In the rows, 128 means zero.
One hidden turn or mirror swaps the rows below in pairs. Which row is each named row swapped with?
The rows were stretched afterwards, more along some directions than others.
j_288: [109 142 108 136 115 131 114 112 140 117 162 123 129 159 137 139 154 121
 121 143 149 148 153 134 122]
j_482: [110 163 123 111 111 122 119 110 154 132 135 128 154 120 111 136 114 143
 130 139 165 124 137 130 144]
j_966: [ 95 158 135 113 126 128 129 112 154 109 125 115 141 133 128 134 101 156
 123 129 164 100 132 112 127]
j_196: [117 147 107 139  96 121 129 105 142 105 151 117 143 145 145 136 131 135
 132 133 153 134 136 126 109]
j_36: [106 158 115 133 121 134 118 105 139 106 162 132 159 134 132 143 132 132
 121 137 154 126 134 131 144]
j_821: [112 147 102 136 101 110 131  99 145 111 160 113 159 150 142 139 135 134
 130 144 147 129 130 117 122]
j_598: [102 177 134 103  94 123 109 135 129 142 165 141 147 139 139 152 133 153
 104 136 138 133 143 109 147]
j_993: [118 144 124 129 118 138 139 114 121 128 148 125 136 128 162 129 113 152
 114 120 150 116 134 115 136]
j_256: [116 134 111 148  88 127 126 111 118 105 176 115 136 156 133 111 167 106
 112 158 148 137 160 141 120]
j_108: [119 148 111 155  93 105 120 109 135  83 147 111 141 157 140 134 134 121
 123 145 155 113 148 144  96]
j_984: [120 163 129 106 129 118 116 124 153 133 131 139 154 120 108 164 113 155
 136 125 160 130 142 127 142]
j_54: [113 160 130 114 118 115 124 107 151 125 138 129 159 127 111 145 135 139
 134 140 155 127 146 134 129]
j_263: [108 157 108 135 115 129 129 114 140 122 150 119 114 162 153 118 149 119
 121 127 150 120 123 115 113]
j_309: [117 151 132 123 132 123 131 124 147 126 139 112 132 132 158 149  96 164
 117 111 155 118 143 111 123]
j_581: [111 145 130 126 116 133 125 110 139 110 150 119 162 124 114 149 120 157
 124 140 158 127 149 121 133]
j_129: [104 171 133 103 110 117 111 131 138 134 164 141 146 141 125 164 139 155
 119 127 140 139 136 114 144]
j_462: [123 145 136 131 116 130 130 125 126 121 132 110 131 139 149 132  93 145
 123 123 149 115 138 125 115]
j_330: [106 153 118 139  98 116 127 120 150  94 159 117 136 156 135 148 138 125
 103 137 164 124 144 111 117]
j_357: [ 99 154 129 119 103 121 124 112 153 110 142 122 137 143 136 139 119 137
 100 139 163 115 132 115 131]
j_413: [118 146 131 123 130 126 125 129 149 126 132 126 135 131 135 142  96 151
 129 112 142 125 128 122 124]
j_215: [125 132 119 147  87 119 140 114 114 105 167  97 147 142 160 124 122 155
 106 135 170 107 154 102 132]
j_713: [103 158 113 120  89 117 138 110 132 134 161 114 146 136 154 121 123 146
 106 143 163 109 140  93 152]
j_468: [108 135 128 142 112 130 122 108 138 101 150 102 135 133 136 140 121 151
 123 127 162 135 143 129 120]
j_72: [113 152 108 128 103 102 131 106 143 113 157 114 153 150 140 138 136 141
 130 135 150 126 123 116 126]
j_724: [107 151 116 124  97 123 126 101 125 131 177 120 131 149 143 135 162 120
 111 153 154 128 154 126 135]
j_24: [109 154 128 134  98 137 130 125 140 102 157 128 137 155 139 141 127 133
 102 143 164 124 137 121 131]
j_848: [ 89 171 111 119 124 124 112 110 161 114 178 130 128 163 124 146 169 127
 121 127 157 121 155 108 143]
j_715: [109 160 124 143  96 112 120 107 133  97 167 114 155 161 155 152 137 138
 108 145 168 104 140 124 129]
j_784: [100 159 113 125 116 120 112 109 142 111 167 119 137 149 126 147 143 135
 124 132 166 116 161 119 135]
j_898: [ 96 145 130 108 124 128 125 112 147 132 148 128 154 122 111 139 130 145
 125 140 137 135 147 113 143]
j_706: [108 183 130 113  92 120 104 129 134 121 168 153 154 155 139 167 149 135
 112 139 144 125 148 126 132]
j_453: [106 165 121 122 114 130  96 139 141 124 157 148 129 164 133 145 149 114
 111 124 135 133 130 121 126]
j_839: [113 155 138 129 123 129 117 129 142 117 143 123 115 154 150 149 125 142
 104 124 155 120 137 106 114]
j_714: [121 151 125 104 127 121 124 115 147 141 143 137 153 119 103 159 128 149
 141 128 149 140 139 124 150]
j_535: [114 145 129 115 133 124 118 114 155 134 129 133 143 118 103 144 123 149
 139 124 152 139 143 137 139]
j_601: [110 157 122 141  94 109 125 110 139  96 154 104 148 153 150 145 131 142
 106 140 168  96 140 125 125]
j_665: [101 159 119 122 130 126  93 135 156 115 153 149 127 167 117 148 166 111
 116 120 132 137 139 129 122]
j_282: [121 143 117 121  94 132 125 129 116 140 159 133 134 144 136 123 163 123
 112 149 136 137 149 135 130]
j_658: [102 159 127 115 113 125 117 113 135 130 154 127 158 129 116 147 126 151
 116 141 155 125 145 108 142]
j_653: [113 175 119 121 104 122 100 121 128 131 153 132 145 139 122 143 124 126
 122 140 151 127 155 142 129]
j_616: [114 147 101 136 112 128 118 115 138 123 147 126 131 159 140 115 147 106
 129 136 137 131 119 129 110]
j_935: [107 138 107 147 124 118 115  98 145  92 158 119 149 134 124 138 134 124
 122 125 152 130 153 129 119]
j_621: [108 156 143 125 132 125 122 123 148 119 132 111 130 137 155 151  90 158
 124 111 159 109 140 114 118]
j_537: [108 164 117 120 123 131 126 115 134 114 168 124 152 137 157 154 120 147
 112 129 166 120 140 114 146]
j_121: [125 118 118 137 102 122 141 116 115 126 151 101 142 137 154 114 120 154
 114 129 153 117 141 100 133]
j_487: [ 88 164 128 113 132 131 133 109 167 112 137 120 129 148 129 122 133 144
 122 127 151 106 128 104 130]
j_440: [103 175 124 119 116 116 105 111 138 134 148 121 143 134 137 139 123 135
 128 136 155 116 154 134 124]
j_16: [115 153 147 131 107 112 146 113 118 129 157 102 121 137 161 129 125 153
 112 126 163 104 156 102 131]
j_971: [116 167 131 122 110 138 107 136 134 121 152 146 128 141 128 176 128 149
 123 127 152 139 151 142 126]
j_6: [122 149 140 115  98 108 141 122 120 134 146 109 135 124 143 123 116 155
 114 126 155 112 144 100 140]
j_240: [111 145 124 136 106 143 125 115 126 124 166 121 116 146 135 149 144 147
 115 124 157 141 152 117 146]
j_431: [120 155 120 131  89 105 131 112 138 106 149 111 157 147 156 143 112 149
 116 137 158 116 130 110 117]
j_853: [106 134 102 152 113 115 130  96 136  88 167 108 160 124 119 121 133 119
 127 138 151 138 146 135 124]
j_558: [110 173 121 121 109 113 115 115 128 138 163 127 139 135 132 132 134 129
 125 139 142 122 150 130 127]
j_522: [117 144 149 126 110 122 141 118 122 126 158 104 128 136 151 133 123 149
 117 128 155 110 157 105 131]
j_923: [116 156 128 119 109 125 128 136 122 121 163 139 159 144 158 166 120 155
 106 129 143 131 145 108 129]
j_597: [106 146 128 137 116 127 120 111 145 102 157 104 133 134 126 161 132 151
 121 124 163 129 152 129 124]
j_495: [ 96 176 135 123  96 124 118 124 131 117 157 124 129 163 159 135 136 133
  90 149 156 112 147 111 125]
j_640: [115 120 117 160 119 128 135 105 133  82 160  98 138 139 154 121 119 136
 117 118 156 124 139 116 123]
j_333: [125 144 107 134 113 123 106 118 129 132 157 128 125 157 140 130 163 117
 118 141 144 135 147 133 118]
j_973: [117 171 126 106  97 123 107 126 124 142 171 143 154 136 132 166 144 147
 122 140 141 146 152 127 140]
j_56: [118 137 126 132 114 135 142 128 122 115 157 127 151 128 153 135 108 150
 112 121 147 124 129 119 147]
j_165: [109 145 120 143  98 115 123 101 134 102 143 117 148 155 127 117 148 124
 113 151 145 112 139 133 126]
j_951: [116 142  97 137  94 112 125 113 122 111 162 115 159 132 144 124 131 135
 118 141 148 143 152 124 112]
j_264: [101 137 119 140 130 116 125 105 148  79 152  98 152 133 140 131 113 136
 116 126 159 122 145 118 116]
j_127: [103 178 129 118 121 111 115 112 137 131 162 118 141 132 140 148 130 143
 115 135 151 119 164 122 123]
j_676: [123 147 143 126 100 121 141 127 120 130 158 108 121 136 163 138 124 160
 110 114 167 119 158 100 134]
j_172: [128 139 144 125 112 113 141 125 114 131 145 101 125 124 149 126 118 157
 123 121 153 117 159 108 124]

j_215 swaps with j_581
j_724 swaps with j_357
j_453 swaps with j_616
j_6 swaps with j_714
j_309 swaps with j_127
j_971 swaps with j_108
j_165 swaps with j_240
j_839 swaps with j_333

One hidden turn or mirror swaps the rows below in pairs. Which row is each named row swapped with?
The rows were stretched afterwards, more along some directions than others.
j_698: [116 131 117 128 128 119 121 146 120 120 130 136 136 119 124 127 141 107
 137 125 136 138 123]
j_889: [124 140 128 112 109 129 110 150 122 103 139 119 130 111 137 127 136 110
 121 137 138 119 129]
j_359: [107 134 123 144 126 121 126 119 105 113 146 135 109 136 131 117 109 127
 104 113 130 105 125]
j_778: [121 126 120 141 121 131 131 119 125 118 136 133 118 126 122 127 146 138
 101 114 141 116 134]
j_122: [107 121 107 115 126 152 143 107 138 126 137 110 117 109 138 111 146 138
 112 108 130 128 138]
j_502: [114 119 138 121 124 124 130 126 132 100 136 149 119 135 119 129 107 134
 135 132 129 128 134]
j_252: [ 92 134 134 104 129 131 133 130 109 105 153 123 116 123 116 103 115 126
 103  96 111 106 140]
j_461: [121 124 108 126 157 141 137 130 127 145 130 141 134 135 115 103 116 141
 121 122 108 128 123]
j_18: [135 129 137 117 123 121 123 137 125 113 140 142 131 133 110 127 119 113
 130 119 142 135 130]
j_725: [114 125 136 114 124 142 140 112 128 129 133 126 125 106 133 105 160 121
 107 104 128 111 137]
j_187: [112 140 122 116 131 131 118 148 118 119 137 123 138 109 127 106 136 106
 100  99 103 117 136]
j_279: [131 122 127 118 129 134 134 125 145 126 133 120 117 122 116 118 161 137
 124 121 127 134 141]
j_105: [111 116 145 101 110 122 122 133 121 102 153 117 102 135 129 117 123 137
 112 132 129 103 126]
j_489: [118 131 137 111 128 122 125 129 123 111 136 110 108 123 120 106 128 144
 108 100 126 121 122]
j_773: [113 124 129 128 133 136 127 120 109 105 126 157 123 127 131 128 112 134
 127 120 116 114 131]
j_366: [ 96 136 142  96 119 129 123 135 128 107 144 129 141 115 127 126 121 109
 136 124 126 117 124]
j_767: [115 139 129 138 123 114 114 132 106 110 155 115 114 129 124 105 115 126
 106 108 109 108 137]
j_912: [134 120 119 123 137 141 124 137 131 138 126 131 131 121 112 122 123 112
 135 135 132 148 130]
j_481: [120 126 104 118 142 149 128 134 141 130 134 136 136 116 118 109 129 133
 105  97 103 118 121]
j_751: [136 120 133 130 130 118 133 115 122 118 142 120 105 144 128 129 145 149
 124 127 144 117 143]
j_100: [135 129 109 122 131 136 122 138 141 137 122 123 140 128 119 120 123 124
 129 145 129 132 111]
j_11: [120 133 146 131 110 115 115 118 114  92 157 135 105 146 138 131 123 121
 116 126 129 103 142]
j_764: [129 120 122  97 124 124 124 132 126 101 158 100 103 139 126 117 137 153
 115 129 134 103 154]
j_840: [125 136 137 124 104 106 119 134 116 120 129 114 141 117 131 126 131  94
 138 120 136 138 112]
j_317: [135 125 149 131 115 102 114 147 132 116 119 139 133 128 119 144 116 109
 144 153 119 133 107]
j_634: [101 136 115 116 129 152 121 121 126 123 127 142 144 109 136 108 126 124
 113 127 138 104 113]
j_578: [110 134 128 115 130 146 121 130 128 122 130 127 127 102 121  97 109 123
 123 128 115 127 126]
j_805: [122 144 133 140 114 130 122 133 134 119 129 143 148 114 121 119 134 117
 107 105 122 119 114]
j_49: [127 120 126 111 129 119 133 122 129 116 146 104 102 137 138 118 145 145
 125 142 134 115 157]
j_230: [114 136 117 115 117 131 120 138 114 114 127 125 131 106 146 111 140 105
 125 121 132 123 130]
j_343: [103 124 137 127 115 128 128 120 113 124 122 121 129 101 125  94 144 121
 109 112 111 113 110]
j_79: [125 145 131 135 126 147 135 126 130 118 129 142 130 114 127 125 136 135
 113 119 126 108 128]
j_907: [111 138 134 121 112 136 118 143 127 119 152 120 127 118 137 118 137 121
  93 125 129 105 115]
j_549: [114 116 137 107 134 111 127 135 124 121 124 111 122 124 119 116 130 138
 126 148 119 114 136]
j_593: [126 136 103 139 151 156 130 119 135 137 137 139 136 122 117 104 132 131
 114 116 115 127 125]
j_592: [125 126 119 109 131 132 123 126 120 117 162 115 112 140 127 116 140 137
 127 119 134 115 148]
j_794: [115 132 162 132 107 120 123 130 122 123 120 132 143 101 127 116 136 105
 114 102 106 132 110]
j_387: [117 137 128 131 111 140 116 130 122 119 134 128 125 110 142 130 152 114
 129 140 140 125 126]
j_584: [107 131 135 129 110 136 114 122 125  88 145 143 120 119 127 117 136 126
 114 102 127 107 125]
j_926: [126 138 130 129 125 138 122 136 120 115 129 148 131 116 137 133 130 102
 137 126 145 141 126]
j_420: [103 126 129 128 133 113 132 129 107 122 141 134 129 126 141 127 135 108
 127 133 145 114 135]
j_161: [ 98 149 142 126 118 128 127 136 118 127 130 118 142 103 121 111 135 115
  97 118 120 107 114]
j_789: [104 117 134 121 147 124 138 126 128 133 141 127 133 128 126 119 118 138
 121 125 118 130 131]
j_111: [107 130 124 126 145 126 131 133 120 127 159 122 129 130 126 104 123 121
 113 125 116 124 137]
j_285: [125 128 129 148 124 111 115 127 103 110 127 145 124 135 118 123 115 113
 141 132 121 127 114]
j_710: [118 135 142 126 127 128 114 136 141 108 145 141 140 128 122 131 122 121
 138 149 145 124 119]
j_833: [114 129 129 143 120 129 124 122 111 138 122 124 134 121 139 128 133 124
 107 133 123 107  99]
j_962: [ 97 125 130 121 123 143 134 115 108 117 130 148 134 107 135 108 120 111
 115  93 123 103 114]
j_851: [ 92 143 130 119 111 140 126 122 130 117 139 119 140 102 136 119 154 123
 100 104 120  99 121]
j_841: [128 124 115 133 109 125 117 129 118 102 133 127 107 136 128 123 127 122
 118 116 114 120 127]
j_761: [128 131 141 156 116 117 123 131 116 122 119 147 121 129 127 127 128 115
 123 132 105 132 117]
j_559: [125 138 137 124 131 120 128 140 111  99 144 149 122 141 123 136 102 123
 141 129 131 116 136]
j_130: [124 124 135 114 131 138 127 126 119 123 147 132 120 138 129 122 108 116
 122 118 113 124 125]
j_384: [119 144 151 125 121 119 116 147 127 106 133 128 117 117 131 132 114 109
 127 134 135 146 118]
j_759: [135 120 119 145 123 117 121 127 110 128 136 115 114 136 115 121 142 127
 109 107 123 121 135]
j_126: [120 132 152 142 125 124 135 118 129 129 143 134 130 128 137 136 128 115
 121 140 134 113 126]
j_770: [120 139 138 124 120 142 126 122 127 123 128 140 125 113 123 109 112 111
 113 114 127 123 114]
j_352: [141 144 141 137 138 124 121 135 126 130 135 144 149 134 123 134 122 121
 123 132 120 119 124]

j_481 swaps with j_317
j_907 swaps with j_105
j_889 swaps with j_764
j_489 swaps with j_384
j_770 swaps with j_359
j_578 swaps with j_767
j_840 swaps with j_122

